x = (149, 129, 117, 127, 104, 138, 125, 123, 115, 113, 125, 123)
Which number is the entry just left of 117?
Answer: 129
Which number is the entry just right of 115?
Answer: 113

Questions about the table below. Counting starts at 0.
1) Find the entry just right of the smallest entry.
2) Find the entry in row 1 and column 0.
3) Find the smallest entry.
4) Find the entry just left of 123.
5) Find the bottom entry of the column that holds the largest entry.
[[100 108 135 151 131 144 125 135 122 122 110 131 134 125 125]
 [115 122 126 138 133 131 126 130 126 127 123 129 129 127 128]]
1) 108
2) 115
3) 100
4) 127
5) 138

[121 143 131 133 132 122 138 131 121 150 131 106 141 139]
Find the entry just left of 106.
Answer: 131
Find the entry just right of 133.
Answer: 132

[[134 130 127 104 103 100]
 [132 136 131 112 112 103]
 [140 120 141 139 135 152]
 [131 129 123 105 109 105]
 [132 144 141 120 122 124]
 [147 122 136 142 136 151]
 [111 140 120 107 116 122]
 [108 133 124 109 120 117]
 [148 125 138 139 136 149]
 [146 121 137 141 140 151]
 [130 137 137 112 111 108]
 [130 134 128 104 106 100]]
The smallest entry in the first column?
A: 108
The 3rd entry in reading order?
A: 127
The third-last entry, reading row by row?
A: 104
The second entry, reading row by row?
A: 130
The first entry in the row that holds the largest entry?
A: 140
The 1st entry in reading order: 134
The 1st entry on the diagonal from the top-right corner?
A: 100
The entry directly above the largest entry is 103
The entry just left of 144 -> 132
The last entry, reading row by row is 100
The entry in the bottom-left corner?
A: 130
The second entry on the diagonal from the top-right corner -> 112
The entry just right of 148?
A: 125
The largest entry in the last column?
A: 152
The entry directly below 146?
A: 130

[[128 131 136 121 124 144 122 133 129 123 137 122]
 [123 118 138 124 131 126 120 135 136 142 123 124]
 [119 125 134 129 126 136 123 106 131 135 139 131]
 [127 122 135 131 127 136 125 125 129 122 130 123]
 [118 121 135 122 131 126 122 137 135 144 123 124]
 [120 131 122 135 133 122 130 130 128 129 132 135]]
Rows and columns are numbered from 0.
The entry in the top-left corner -> 128
Which number is the entry in row 0 and column 1? 131
The entry just right of 119 -> 125
Which number is the entry at row 2, column 0? 119
The entry at row 1, column 0 is 123
Which number is the bottom entry of the column that holds the smallest entry? 130
The top-right entry -> 122
Which number is the entry in the bottom-right corner? 135
Which number is the top entry of the column that holds the smallest entry? 133
The bottom-left entry is 120
The entry in row 0 and column 2: 136
The entry in row 1 and column 1: 118
Which number is the entry at row 2, column 2? 134
Which number is the entry directly below the smallest entry? 125
Which number is the entry directly above the smallest entry? 135
